x =
[[125 123 133 134 129 135 125]
 [130 129 136 130 122 134 118]
 [123 121 116 131 146 131 133]
 [120 119 140 117 138 135 130]
 [133 144 120 117 126 106 137]
 [123 123 120 131 135 132 129]
 [126 129 130 124 130 123 122]
 [137 139 119 126 116 126 131]
 [123 120 140 127 129 135 123]
 [111 110 138 134 146 147 129]]
x[0, 0]	125
x[4, 0]	133
x[0, 3]	134
x[4]	[133, 144, 120, 117, 126, 106, 137]
x[3, 0]	120
x[7, 1]	139
x[8]	[123, 120, 140, 127, 129, 135, 123]
x[:, 5]	[135, 134, 131, 135, 106, 132, 123, 126, 135, 147]
x[2, 0]	123
x[2]	[123, 121, 116, 131, 146, 131, 133]
x[9, 4]	146
x[6]	[126, 129, 130, 124, 130, 123, 122]
x[9, 2]	138
x[:, 4]	[129, 122, 146, 138, 126, 135, 130, 116, 129, 146]
x[4, 5]	106
x[:, 1]	[123, 129, 121, 119, 144, 123, 129, 139, 120, 110]
x[3, 2]	140
x[:, 3]	[134, 130, 131, 117, 117, 131, 124, 126, 127, 134]
x[5]	[123, 123, 120, 131, 135, 132, 129]
x[:, 0]	[125, 130, 123, 120, 133, 123, 126, 137, 123, 111]
x[9, 6]	129
x[2, 6]	133
x[7, 4]	116
x[3]	[120, 119, 140, 117, 138, 135, 130]
x[:, 6]	[125, 118, 133, 130, 137, 129, 122, 131, 123, 129]
x[2, 4]	146
x[3, 4]	138
x[1, 5]	134

B =
[[125 124 124 147 120 129 132 131 130 148 125]
 [130 123 132 113 137 123 119 129 114 101 138]
 [131 125 135 118 136 133 129 127 129 124 142]
 [122 125 130 102 128 132 118 117 134 105 124]
 [122 128 120 137 141 130 124 149 144 137 134]
 [124 120 119 118 143 126 125 118 136 124 149]
 [137 129 135 144 128 126 131 135 124 117 144]
 [131 126 131 129 126 128 125 129 138 145 123]
 [127 128 134 115 131 128 130 102 124 150 128]
 [117 133 138 138 120 126 132 130 135 115 123]
 [133 137 113 104 123 128 132 128 143 111 136]
 [126 130 141 141 117 119 133 149 130 110 117]
 [130 126 136 129 129 130 137 124 126 148 142]
 [118 126 129 138 129 126 137 148 130 130 142]]
B[0,0]	125
B[4]	[122, 128, 120, 137, 141, 130, 124, 149, 144, 137, 134]
B[2,0]	131
B[:, 3]	[147, 113, 118, 102, 137, 118, 144, 129, 115, 138, 104, 141, 129, 138]
B[1]	[130, 123, 132, 113, 137, 123, 119, 129, 114, 101, 138]
B[7,7]	129
B[4,8]	144
B[0,7]	131
B[12,6]	137
B[11,3]	141
B[10,1]	137
B[3,3]	102
B[7,3]	129
B[5,6]	125
B[9]	[117, 133, 138, 138, 120, 126, 132, 130, 135, 115, 123]
B[9,3]	138
B[11,8]	130
B[13,1]	126
B[12,0]	130
B[2,8]	129
B[1,10]	138
B[3]	[122, 125, 130, 102, 128, 132, 118, 117, 134, 105, 124]
B[5,0]	124
B[1,5]	123
B[3,8]	134
B[8]	[127, 128, 134, 115, 131, 128, 130, 102, 124, 150, 128]
B[3,7]	117
B[11,7]	149
B[2,4]	136
B[4,9]	137
B[12,3]	129
B[13,0]	118
B[10]	[133, 137, 113, 104, 123, 128, 132, 128, 143, 111, 136]
B[9,4]	120
B[7,8]	138

arr =
[[129 132 127 119 126 144 133 108 142 112]
 [137 127 111 118 144 129 140 116 146 139]
 [137 109 136 133 109 134 141 127 114 119]
 [141 149 137 119 121 146 111 113 106 119]
 [107 128 144 107 134 139 120 117 124 144]
 [149 125 144 135 145 117 143 146 148 143]
 [142 109 149 118 150 118 140 125 124 130]
 [143 137 107 150 119 117 121 132 112 137]
 [127 131 137 148 133 141 142 118 116 109]
 [137 112 134 147 143 112 141 133 108 150]
 [129 140 109 115 116 128 109 142 111 136]
 [144 116 138 134 136 144 140 140 123 135]
 [129 146 120 147 144 114 120 120 145 107]
 [142 112 126 137 122 130 120 144 141 106]]
arr[0][0]	129
arr[:, 2]	[127, 111, 136, 137, 144, 144, 149, 107, 137, 134, 109, 138, 120, 126]
arr[:, 4]	[126, 144, 109, 121, 134, 145, 150, 119, 133, 143, 116, 136, 144, 122]
arr[1]	[137, 127, 111, 118, 144, 129, 140, 116, 146, 139]
arr[6]	[142, 109, 149, 118, 150, 118, 140, 125, 124, 130]
arr[:, 6]	[133, 140, 141, 111, 120, 143, 140, 121, 142, 141, 109, 140, 120, 120]
arr[10][8]	111
arr[:, 0]	[129, 137, 137, 141, 107, 149, 142, 143, 127, 137, 129, 144, 129, 142]
arr[3][3]	119
arr[6][1]	109
arr[9][9]	150
arr[1][7]	116
arr[11]	[144, 116, 138, 134, 136, 144, 140, 140, 123, 135]
arr[7][9]	137
arr[12]	[129, 146, 120, 147, 144, 114, 120, 120, 145, 107]
arr[4][9]	144
arr[9][0]	137
arr[6][7]	125
arr[11][2]	138
arr[9]	[137, 112, 134, 147, 143, 112, 141, 133, 108, 150]
arr[0][9]	112
arr[8][0]	127
arr[3]	[141, 149, 137, 119, 121, 146, 111, 113, 106, 119]
arr[:, 8]	[142, 146, 114, 106, 124, 148, 124, 112, 116, 108, 111, 123, 145, 141]
arr[:, 5]	[144, 129, 134, 146, 139, 117, 118, 117, 141, 112, 128, 144, 114, 130]
arr[9][7]	133
arr[4]	[107, 128, 144, 107, 134, 139, 120, 117, 124, 144]
arr[9][2]	134
arr[13][0]	142
arr[11][4]	136
arr[13][6]	120
arr[9][4]	143
arr[13][7]	144

M =
array([[140, 136, 105, 146],
       [116,  99, 136, 126],
       [143, 157, 131, 127],
       [123, 147, 153, 124],
       [141, 120, 150, 110],
       [117, 148, 120, 106],
       [143, 156, 131, 128],
       [151, 128, 134, 106],
       [114, 131, 149, 108],
       [103, 127, 141, 142],
       [120, 120, 133, 157],
       [142, 144, 126, 103],
       [112, 152, 141, 133],
       [150, 141, 143, 140]])
Rows and columns are counted from 0.
row 0 col 0	140
row 11 col 3	103
row 12 col 2	141
row 1 col 2	136
row 6 col 0	143
row 6 col 3	128
row 1 col 0	116
row 8 col 3	108
row 1 col 3	126
row 9 col 3	142
row 11 col 1	144
row 4 col 1	120
row 10 col 2	133
row 0 col 3	146
row 8 col 1	131
row 13 col 0	150
row 9 col 1	127
row 4 col 0	141
row 8 col 0	114
row 10 col 0	120
row 10 col 3	157
row 12 col 3	133
row 12 col 1	152
row 10 col 1	120
row 7 col 0	151
row 3 col 3	124
row 7 col 2	134

m =
[[116 130 128 132 124 126 115 123 125 128 131 122 151 118]
 [131 128 128 127 129 129 132 129 129 128 128 129 124 130]
 [129 128 128 127 129 128 130 128 128 128 128 128 125 129]
 [128 128 128 128 128 128 128 128 128 127 129 128 127 127]
 [124 129 128 130 126 127 120 126 126 128 130 126 139 125]
 [120 129 128 132 125 127 116 125 126 128 131 124 147 121]
 [125 129 128 129 127 127 122 127 127 128 149 127 135 126]
 [129 128 128 128 128 128 131 129 128 128 128 128 125 129]
 [125 129 128 140 127 127 122 127 127 128 129 126 136 126]
 [129 128 128 128 129 128 130 129 128 128 128 129 125 129]
 [125 128 128 129 127 127 122 127 127 128 129 127 134 126]
 [130 128 128 128 128 128 131 129 128 128 128 129 125 129]
 [127 128 128 128 128 128 127 128 128 128 129 128 129 127]
 [118 130 128 132 124 127 114 124 126 128 128 123 149 120]
 [125 128 128 130 127 127 121 126 127 128 129 126 136 125]]
m[0, 0] -> 116
m[12] -> [127, 128, 128, 128, 128, 128, 127, 128, 128, 128, 129, 128, 129, 127]
m[8, 11] -> 126
m[13, 3] -> 132
m[:, 13] -> [118, 130, 129, 127, 125, 121, 126, 129, 126, 129, 126, 129, 127, 120, 125]
m[3, 0] -> 128
m[9, 10] -> 128
m[7, 5] -> 128
m[:, 0] -> [116, 131, 129, 128, 124, 120, 125, 129, 125, 129, 125, 130, 127, 118, 125]
m[:, 5] -> [126, 129, 128, 128, 127, 127, 127, 128, 127, 128, 127, 128, 128, 127, 127]
m[11, 1] -> 128
m[:, 10] -> [131, 128, 128, 129, 130, 131, 149, 128, 129, 128, 129, 128, 129, 128, 129]
m[7] -> [129, 128, 128, 128, 128, 128, 131, 129, 128, 128, 128, 128, 125, 129]
m[7, 7] -> 129
m[8, 8] -> 127
m[:, 11] -> [122, 129, 128, 128, 126, 124, 127, 128, 126, 129, 127, 129, 128, 123, 126]
m[6, 5] -> 127
m[2, 8] -> 128
m[12, 9] -> 128
m[1, 1] -> 128
m[7, 4] -> 128
m[4, 12] -> 139
m[2, 7] -> 128
m[6, 7] -> 127
m[10, 11] -> 127
m[:, 1] -> [130, 128, 128, 128, 129, 129, 129, 128, 129, 128, 128, 128, 128, 130, 128]
m[6, 1] -> 129
m[9, 13] -> 129
m[0, 11] -> 122
m[5, 10] -> 131
m[11] -> [130, 128, 128, 128, 128, 128, 131, 129, 128, 128, 128, 129, 125, 129]
m[6, 2] -> 128
m[7, 11] -> 128
m[13, 1] -> 130
m[4] -> [124, 129, 128, 130, 126, 127, 120, 126, 126, 128, 130, 126, 139, 125]
